In the rows, 128 means zero.
Each named move below is a turn or a mirror, shown by a few rows before and after it. Which moves, in which order, take the first row of each later pair to the second? The first pair is answered.
N (before -> after):
[137 111 127 121 155 171 122 135 144  72 160 126 148 129 118 116 115 147
 168  57 124 104] -> [119  86 145 116 146 147 123 102 136  85 144 132 146 120 119 122 124 139
 152  43 108  99]
[153 178 121 133 124 158 132 146 131 111 141 126 132 161 110 130 152 136
 144 161 128 152] -> [118 127 159 117 106 104 134  78 120 139 110 140 129 137 117 145 171 122
 113 130  99 146]
[130 123 122 135 142 127 109 132 125 127 144 133 128 136 122 121 114 131
 135 114 143 123] -> [123 111 130 133 139 116 108 118 126 130 138 137 131 131 124 125 119 129
 127 108 135 122]
[114 167 115 116 146  99 144 155 143 124 117 122 107 127 108 102 135  86
 164 107 137 104] -> [105 154 127 113 144  85 146 135 140 129 107 127 106 120 111 103 141  81
 154 100 129 102]
S (before -> after):
[163  99 122 128 137 124 134 116 115  87 125 151 152 175 161 135 104 137
 104 119 142  81] -> [165 102 120 124 140 129 133 120 116  89 123 156 153 172 159 132 101 138
 103 123 144  84]
[150 149 124 116 103 141 130 119 122 132 127 150 132 138 125 114 138 134
 105 168 111 151] -> [140 131 130 125  95 134 137 109 123 133 129 135 129 145 137 126 156 133
 107 167 103 147]
[124 142 135 115 123 107 108  94 123 161 103 146 125 113 116 111 113 107
 108 104 122 133] -> [114 124 141 122 117  99 113  80 124 157 107 130 120 121 128 122 133 106
 109 105 117 129]
[137  84 141 123 177 108 109 124 161 114 135 116  93 113 112 124  80 146
 143  94 162  91] -> [128  72 144 127 172 106 111 118 163 112 137 108  93 119 121 132  91 145
 143  95 162  89]
Y (before -> after):
[ 91 138 158 101 128  88 176 123 110 124 118 127  85 137 120 154 130 108
 114  95 122 113] -> [104 114 164  97 126  95 169 117 109 110 125 139  97 131 120 151 109 131
  96  83 122 104]
[124 189 122 111 163 159  98 203 114 139 116 148 126 123  87  99  92 109
 141 121 172 129] -> [135 166 125 112 162 168  90 195 114 125 125 160 138 116  89  96  71 129
 120 112 170 117]
[ 83 125 143 155 159 123 149 119 147 137 119 137 123 113 156 152 162  64
 177 104 172 116] -> [110  68 157 146 159 141 126 105 144 101 137 161 153 100 156 150 115 111
 140  82 167  92]
[123 122 141  98 141 125 157 116 117 140 118 133 136 104 145 116 126 143
 122 147 135 118] -> [119 128 139 101 142 125 160 119 115 145 116 129 133 105 142 117 132 138
 127 150 136 120]
D (before -> after):
[125 106 139 144 130 114 138 114 138 123 103 121 147 152 117 129 111 142
 118 123 132 145] -> [123 123 138 137 131 106 138 113 134 134  96 128 145 146 109 125 111 134
 118 127 133 151]
[129 100 154 115 115 136 121 100 128 134 135 120 131 137 137 133 138 141
 109 129 105 127] -> [136 112 151 104 125 129 121 105 123 147 121 144 133 118 120 121 113 135
 103 117 111 126]
[122  83 125 154 130 105 131 111 135 122 119 100 118 120 148 129 141 141
 128  97 103 117] -> [129 102 123 137 143  95 126 115 132 137 100 124 119 100 125 109 117 131
 124  87 104 119]
B (before -> after):
[125 123 141 110 110 104 109 117  86 138 134 110 103 118 128 122 158 138
 113 140 103 168] -> [119 120 136 124 107 106 113 126  92 129 142  93  99 130 134 131 166 138
 126 143 110 169]
[127 128 137  96 128 123 133 148 125 114 119 139 165 118 110 128 108 166
 116 126 130 122] -> [ 94 120 142 121 141  98 147 147 132 127 110 113 149 120 116 145 132 132
 142  99 141 117]
[122 122 151 127 116 111 130 149 105 105 118  59 139  95 145 147 142 103
 119 113 130 108] -> [155 129 145 108 104 137 118 155 103  89 131  81 154  95 138 134 122 135
  97 142 121 113]
Now pairs of rows:
Between the rows of a pair lie two moves.
[115 122 128 116 139 131 143 114  93 140  94 104 147 133 122 154 136 187
 164 139 121 150] -> [114 133 124 113 151 123 144 122  93 151  84 108 144 125 111 146 125 172
 168 128 127 149]
S B
[119 152 101 131 144  98 150 122 111 149 117 125 125 118 104 111 130 106
 133 125 129 139] -> [113  95 113 151 133 109 150 107 120 118 144  97 133 136 130 137 147 129
 133 116 126 117]
S D
[175 132 116 136 156 117 107 102  95 124 144 139 124  96 121 113  70 159
  99  57 141 102] -> [190 133 105 149 148 151 105 125 103 100 169 117 128 118 134 119  81 177
 109  78 148 103]
B B
[111 145 142 153 116 177 117 107 142 113 153 101 114 149 140 146 145 126
 145 149 140 139] -> [121 127 156 125 101 172 107  76 129 119 141 137 130 132 133 138 129 142
 106 151 117 138]
N B
[126 185 123 126 106 118 122 161 101 142 122 142 100 114 115 114 123 104
 121 127  94 130] -> [127 146 141 117  85 118 114 129  96 131 130 146 113 115 127 121 129 132
  93 132  73 125]
D B
[128 114 135 123 148 154 130 144 144 115 122 142 135 124 119 110  91 140
 140 122 133 144] -> [124  89 150 118 128 151 129 115 138 110 125 138 139 128 132 119 109 149
 126 126 117 146]
S B
[126  91 109 171 124 189 138 135 137 117 136 121 119 138 143 102 135 130
 138 122 146 120] -> [101  85 122 168 116 159 146 105 131 140 113 119 107 133 146 111 159 104
 137 117 135 125]
N Y
[151 165 114 109 148 123 118 153 131 133 122 159 132 109  99  95  96 127
 120 122 137 136] -> [129 130 114 151 128 142 129 157 148 107 159  91 121 158 143 141 162 132
 156 140 142 130]
S N
[148  92 148 138 147 123 119 113  89 132 112 117 149  98 132 169 110 139
 124  97 160 105] -> [153  97 139 151 148 142 122 133  97 116 131  99 148 115 140 176 119 143
 141 109 172 104]
N S
[136 181 105 129 121 156 134 158 118 131 123 116 112 148 126 134 147 124
 173 156 135 153] -> [113 176 114 133 129 122 141 140 119 154 103 115 103 135 119 138 154  95
 177 131 137 150]
B B
[148 136 127 123 112 144 112 127 129 113 154 124 135 133 142 147 148 180
  98 121 120 116] -> [109 153 123 138 146  99 129 135 134 143 121 109 112 117 132 149 152 123
 131  77 140 110]
D B
